One turn moves every row onto another: examples first, then more rows asked:
j521: [-18.4   8.6  -4.6 -14.8   4.4  12.1 -19.7  -4.1 -18.0  -3.9  15.0  11.0
  27.7  29.3   7.6 -36.8   2.7  24.4 -22.0  -4.3  -1.4]
j473: [  2.3   3.8  14.4 -32.1  16.3   4.5 -11.8  11.1 -22.9  21.4   0.7 -10.3
   3.2   6.4  11.9   3.6   5.0 -29.2  -5.5 -25.4  27.5]
j927: [ -3.0  35.6 -11.1  10.1  -2.3  -5.9 -27.2  -2.5  -8.9  14.5  -7.4  28.9
   1.7  29.9   7.8 -24.4   4.3   9.5 -14.3  -4.8  -0.3]
j491: [  1.6   6.0  15.5 -19.6  25.1  -0.9 -30.8   7.4 -19.1  18.6  10.0 -14.4
  -4.2   6.3  13.3  -7.1  -0.3 -36.0  -0.2 -24.1  24.9]
j498: [ -2.1   4.6  13.4 -34.4  16.4   6.1 -12.2   8.1 -24.7  22.0   3.2  -6.3
   7.8   9.5   9.3   4.7   2.3 -29.1 -10.4 -27.9  27.3]
j773: [ -3.2  31.9  -7.9   4.7   3.1  -1.2 -31.5  -4.5 -27.7   9.2 -17.2  21.3
   0.7  24.2   5.2 -21.2   6.4   9.6 -27.7  -3.1 -13.6]
j983: [ -6.1   2.0  11.9   9.3  12.6  -3.9   5.8   3.3  -9.5  -8.9  -5.6  -4.7
  -6.2  31.4  -3.8 -29.1 -22.3  22.7  -9.4  -5.6   6.5]
j881: [ -3.1   8.4  12.7 -31.2  15.6   8.7 -11.3   6.9 -27.8  23.3   4.7  -3.0
  11.9  14.4  10.6   4.3   2.8 -29.5  -9.3 -30.7  29.7]
j832: [ -6.1  -2.4   1.9  -9.1   6.2   0.2 -21.7   7.2   0.1  -7.8  -5.0   0.5
   1.7   8.8   9.7 -37.7  17.8  17.7 -10.4   8.5  -8.5]
j313: [ -9.1  16.9  -1.5  -0.4  -1.5  17.6 -16.0  -3.3 -29.9  -4.6  11.6   8.4
  32.1  35.7  19.6 -39.7  12.5  19.2 -10.3  -5.3   1.5]
j522: [  5.2   6.4  15.5 -27.3  13.5   5.7 -10.5  11.5 -23.7  21.8   0.6 -10.9
   4.2   8.2  16.1   2.3   7.4 -31.4  -0.1 -25.8  29.7]
j917: [-15.8  -1.3  -3.0 -19.0   8.1   3.5 -23.0   0.7  -2.4  -5.7   7.1   7.9
  12.0  16.1   2.7 -35.5   5.3  24.2 -21.7   3.4  -6.0]
j244: [ -7.6  12.2  15.3  23.1  10.9   6.3   6.0   0.1 -32.3  -8.0 -17.1   2.6
   3.6  40.6   0.1 -27.7  -6.5  12.1 -13.5 -11.2   0.7]
j656: [  7.2  28.4  -6.5  -4.4   4.7   1.8 -32.1  -3.6 -38.8   3.7 -13.5   2.2
  -2.4  17.2   9.9 -21.4  -3.4  17.5 -27.5   2.1 -17.7]
j549: [  2.9  10.8  16.9 -11.1  21.9   1.3 -28.7   7.6 -23.2  19.7   8.4 -11.9
  -1.5  11.1  17.9  -8.3   5.4 -40.1   4.3 -26.1  27.3]
j783: [ 15.4  31.0 -11.8  -1.6  -4.5  -5.3 -24.3   0.2 -13.3   6.9   7.4  -2.7
  -3.0  20.7  21.7 -29.0 -16.5  25.6  -1.7   2.7   4.3]
j435: [  0.0  16.3   3.3   9.6  -3.4  14.5 -14.8   3.1 -26.5  -6.8  -0.8   0.8
  21.6  28.0  27.2 -42.3  25.0  12.9   0.9  -0.5  -1.0]
j710: [ -0.5  15.5  15.3  -9.5  21.0   5.6 -28.6   4.7 -30.5  20.7  10.6  -7.2
   6.3  17.8  17.7  -7.3   5.4 -40.9   1.1 -30.4  28.2]
j120: [ -6.0  10.2  14.8  26.3  10.0   0.6   7.4   3.8 -17.8  -7.2 -19.0   4.4
  -3.4  37.2   0.4 -29.1  -3.0  10.2  -6.1  -9.2   3.8]
j500: [ -0.1  10.6  13.7 -26.0  13.0   9.6  -9.9   8.0 -29.3  23.4   5.0  -3.8
  13.3  16.1  14.8   3.0   6.1 -31.4  -4.1 -30.9  32.5]
j236: [ 15.9  27.4  -8.6  -8.1   1.2  -0.5 -28.1  -1.3 -32.2   2.2  -1.4  -9.9
  -3.4  15.6  18.4 -25.8 -14.5  25.4 -14.6   4.7  -8.8]
j694: [ -3.3   4.9  13.9 -25.7  27.0   1.1 -32.1   3.8 -23.3  18.1  13.2 -12.5
  -0.8   8.2   8.0  -5.1  -6.2 -33.1  -8.5 -26.6  23.1]
j275: [ -6.1   4.8  13.8  19.7  10.8  -5.1   6.7   4.8  -6.4  -6.9 -12.9   0.8
  -8.4  32.9  -1.7 -29.7 -11.1  15.1  -4.5  -6.2   6.8]
j820: [ -5.0  15.2  13.6 -16.0  23.2   7.6 -29.5   1.4 -34.6  20.9  14.4  -4.4
  10.7  19.4  13.0  -6.2  -0.2 -37.7  -6.7 -32.2  26.6]
j28: [ -7.7   4.2  11.2   6.3  14.0   2.5   5.1  -0.3 -23.4  -9.6  -3.6  -6.4
   1.5  35.5  -3.9 -27.3 -26.2  24.3 -16.7  -7.8   2.9]
j121: [  6.2  34.6 -13.1   7.7  -6.2  -8.2 -23.6   0.3  -2.4  12.6   4.2  16.5
  -0.1  28.0  16.8 -28.7  -6.6  17.4  -1.2  -2.2   8.3]
j912: [  4.3  10.1  14.4 -24.1  12.3   7.8  -9.2  10.2 -27.4  22.7   2.4  -7.4
   9.3  12.8  17.8   1.9   8.0 -32.4   0.5 -28.9  32.2]
j726: [  2.3   7.1   4.9   5.1   0.6   5.9 -18.1   8.6 -11.4  -8.4  -9.0  -3.2
   6.1  14.7  21.2 -40.6  27.7  12.4   0.6   6.5  -6.1]
j737: [ -8.1   9.8  13.5  13.0  12.5   7.7   5.1  -2.1 -35.9  -9.4  -9.1  -2.8
   5.7  40.2  -2.2 -27.0 -17.8  19.2 -18.5 -10.8   0.3]
j423: [ -7.3   9.7  13.5 -24.0  26.7   5.2 -32.1   1.3 -30.4  20.1  15.9  -7.4
   6.8  14.6   7.9  -4.0  -6.5 -34.3 -11.9 -29.6  23.7]

j236 turns into j656
j313 turns into j435
j710 turns into j549
Now find these:
j120 turns into j275
j473 turns into j498

One turn moves every row onto another: examples first, then more rows asked:
j584: [ 21.4  21.9  11.3  23.4  -3.9  30.4  35.3  15.5 -12.7  -8.1  11.6  15.7
  10.8  -1.3  -4.3  24.3  20.8   2.5   4.5   2.2 -25.0  -5.0   0.6 -15.0
   1.8 -10.0   0.1 -19.5 -25.5  -9.7  22.0  -4.3 -16.9  -7.0 -14.8   2.7
  -6.4   1.1  16.4  -4.7 -17.2   4.1  -9.6]
j893: [ -1.8 -18.6   1.7  11.7   0.0 -14.3  19.0   4.7 -17.3  17.1  -7.8 -18.9
  14.1  -6.6 -15.9   0.7  -5.4  -1.4   8.2 -15.3  27.3  -6.9   1.8  -0.4
   9.7  20.0   5.9  -1.6 -33.5   3.3   9.0 -20.7  13.8  -1.3  -2.5   1.2
 -16.1  -1.1  -9.0   6.9  -7.5 -17.4   9.7]
j716: [  6.8 -20.0   1.6  14.6  -4.6 -22.1  12.4   7.7  -9.6  21.0  -2.3 -21.2
   5.7  -0.3  -8.9  -3.1   0.0   5.8   6.0 -12.7  28.9  -7.0   1.9   0.0
  12.8  19.5  17.5  -5.4 -29.6   4.8   5.4 -11.5  10.3  -6.6   1.8  -2.2
 -14.8   0.4 -10.6   4.5   6.6 -18.9  11.6]
j742: [  1.7  -7.2  10.5  14.3  -4.4 -13.2   8.8   8.2 -26.2   2.4 -16.4   1.6
   1.4  -8.2  -2.1   6.8  -9.0  -6.5   2.8 -16.7   8.8  13.9  14.4  21.2
  12.5  -4.3  -5.6  -4.1 -14.1 -39.1  23.9 -10.5 -52.5  -0.3  -3.9  13.1
  -5.2   5.6   7.4   7.0 -30.7  -8.0  -8.0]
j795: [  3.9   8.9  -2.9  16.8 -24.5  33.5  -4.4  14.8 -18.3   2.0   1.6   8.5
  15.5   1.1 -12.9 -11.9   0.1  12.2  -7.9  13.2 -42.7  11.6   4.8  -0.6
  26.2   3.0  -9.2  -3.3  10.7 -17.8 -21.0  -0.2  16.8   0.4   9.9  -1.3
   1.7   9.2  -9.3  17.7   8.7 -11.4   2.4]
j123: [ 14.3 -12.5  13.4  19.4  -8.0 -17.1   1.5   9.9 -18.7   8.7 -13.2   0.4
  -8.8  -1.3  10.6   5.2  -2.1   5.8  -0.8 -13.7  13.2  17.7  12.4  24.2
  19.1  -2.6   5.4 -11.3 -14.0 -36.1  16.1   3.8 -56.7  -5.1  -0.5  13.4
  -4.1  11.9   7.1   4.7 -15.0  -9.2 -12.7]
j906: [ 14.6  -6.8   8.0  12.3 -10.8 -33.1   0.5   8.3 -15.6  11.2  -3.7 -11.7
  -7.3   7.3   6.3   2.2   2.7   9.3  -0.1 -13.0   7.8   5.4  10.3  19.7
  13.4 -10.3  11.0 -11.7  -4.3 -36.1  15.3  -1.8 -56.4  -8.2   2.8   4.1
  -3.2   5.9  -2.5   2.7  -6.3  -8.4   5.0]
j507: [ 25.8  21.5  -7.7  19.9  -5.1  23.5  24.6  19.1  -9.5  -6.7  13.6  14.4
   0.3   3.7 -11.1   8.9  15.4  -3.8  15.0   9.4 -29.4 -12.4  -0.2 -20.0
  -6.3 -12.8   7.6 -17.0 -18.4  -9.8  21.2 -18.1 -24.0  -7.2 -16.3 -10.7
 -10.0  -4.2   6.3  -9.7  -6.7   0.7  -6.0]
j647: [  2.9   8.5  -1.7  18.9 -23.1  36.1  -3.8  14.5 -18.9   1.8  -1.2  11.0
  15.3  -0.7 -14.6 -12.4  -1.2  11.3  -8.1  14.1 -42.9  14.0   4.1   3.2
  26.3   5.0 -12.7  -3.5   8.5 -17.7 -21.0  -2.2  15.6   0.3   7.9   0.2
   1.4  10.3 -10.3  18.0   4.6 -10.1  -2.8]
j127: [  0.4 -24.9   8.3  18.2   0.6  -5.6  15.1   6.6 -17.4  14.4 -15.3  -9.9
   9.9  -8.9 -12.4   0.5  -9.1  -1.2   5.7 -14.2  31.7   3.6   4.1   6.8
  14.0  28.4   5.2  -3.9 -37.9   3.7   5.8 -13.9  11.7   0.0  -5.3   7.1
 -16.9   4.5  -3.1   6.0 -10.5 -14.5  -7.5]
j228: [ 30.9  24.7   0.1  22.3  -5.4  16.7  19.7   6.8  -8.3   1.8  14.5   5.5
  -8.5  19.1  -6.4   4.0  16.9  13.6  10.3   7.2 -31.4  -7.7  -3.5  -4.5
  -3.8  -2.6  16.9 -21.2 -23.0 -13.4   9.1 -19.5 -22.5 -11.5 -19.1 -14.6
  -5.8   6.9   2.7 -12.8  -0.1   6.8 -19.9]
j938: [ 27.1  26.4  17.4  25.3  -5.1  25.8  31.1   3.0 -10.6  -1.3  12.5   7.7
   2.3  13.7   0.0  20.6  23.0  17.6  -0.7   0.4 -27.9  -2.3  -1.2   1.7
   4.4   0.5  10.8 -23.1 -29.2 -10.9   8.0  -4.5 -15.5  -9.8 -16.5  -0.5
  -1.1  11.8  12.2  -5.5 -10.5  10.2 -26.3]
j60: [  3.6   2.8  24.1  12.4   0.4  -0.3 -21.5   5.9 -23.3   4.4   2.7  35.4
 -26.3 -11.7   4.0  -6.6 -13.4   0.1 -16.6 -23.2 -24.2   4.9  -0.3 -14.9
  23.8  20.5 -16.2  10.1 -18.6 -15.7   2.5   1.8   3.6   0.0 -15.2 -17.4
   3.8  24.3  32.4  -2.7  -5.4 -17.1  -7.4]
j192: [ -1.8  14.2  21.4   1.4  -1.2 -17.5 -15.1   1.9 -24.5   8.7  16.2  17.0
 -12.9  -7.5  -2.3  -1.9  -3.1   7.0 -20.2 -26.1 -30.1 -13.7  -2.4 -22.8
  17.0   7.7 -13.6  11.4  -7.7 -17.4   4.6  -1.6   6.9  -4.9  -9.7 -24.4
   7.8  15.4  20.6  -1.1   2.0 -18.2  23.4]
j253: [  2.6  -2.0   3.5   6.0  -5.4 -27.2   9.6   6.0 -24.5   7.5  -5.8 -10.7
   1.9  -3.2  -3.4   3.6  -3.7  -3.8   3.4 -17.1   1.8   1.3  11.6  15.5
   7.9 -12.8   1.7  -4.1  -3.8 -41.0  22.7 -15.4 -52.6  -2.3  -2.3   4.3
  -4.7   2.0  -3.5   5.3 -21.3 -10.1  10.9]
j445: [ 10.6   2.3  22.5  12.3  -4.9 -12.1 -24.0   8.3 -18.2   9.0  13.1  27.9
 -24.5  -4.8   8.6  -7.4  -2.1   9.5 -19.3 -22.2 -24.1  -2.3  -3.7 -22.6
  24.3  14.4  -8.4   6.4 -10.6 -12.6   1.4  11.1   2.9  -7.4  -9.1 -20.9
   4.2  21.8  25.0  -4.6   9.6 -20.8  10.5]
j112: [  9.4 -27.9   6.1  21.7  -4.7 -12.3   8.3   9.7 -12.5  20.4  -9.0 -12.9
   1.8   0.2  -4.2  -3.7  -3.1   7.5   4.2  -9.4  32.8   5.9   1.6   6.0
  16.6  27.3  14.1  -8.9 -34.7   6.3   0.7  -5.5  10.3  -3.6  -0.6   3.4
 -16.0   6.4  -5.1   4.7   6.2 -17.7  -5.6]
j749: [ -7.7  12.7  23.8   3.1   3.7  -4.5 -11.9  -2.2 -30.4   4.3   6.2  24.3
 -15.6 -13.9  -5.5  -3.4 -14.6  -0.8 -17.0 -28.2 -30.0  -6.7  -1.3 -16.5
  16.2  15.1 -20.6  14.9 -15.4 -20.2   6.5 -10.2   9.4   1.5 -17.9 -19.6
   6.6  18.8  26.3  -0.4 -14.1 -15.4   5.5]
j462: [ -0.4  10.3  -1.2  17.5 -20.1  36.6  -1.1  12.6 -20.7   0.5  -2.3   8.1
  17.3  -2.2 -17.7 -12.4  -2.2  11.0  -7.4  12.7 -46.6  13.2   5.1   3.2
  24.0   4.6 -14.8  -1.7   9.0 -18.8 -19.0  -4.6  17.5   0.6   7.2  -1.3
   1.6   9.2  -7.4  18.3   0.8  -8.6  -1.3]
j556: [  0.9  11.6  -3.3  14.2 -22.4  32.9  -1.9  12.4 -20.8   2.3  -0.4   8.2
  18.4  -0.9 -17.5 -10.6  -0.7  10.3  -8.8  11.7 -46.1   9.6   5.3   0.7
  23.4   2.6 -13.5  -1.6  10.3 -19.4 -19.3  -3.7  17.9   0.5   7.5  -2.1
   1.3   7.4 -11.1  18.6   5.1  -9.1   4.4]

j228 turns into j507
j123 turns into j906
j112 turns into j716
Now find these:
j795 turns into j556
j445 turns into j192

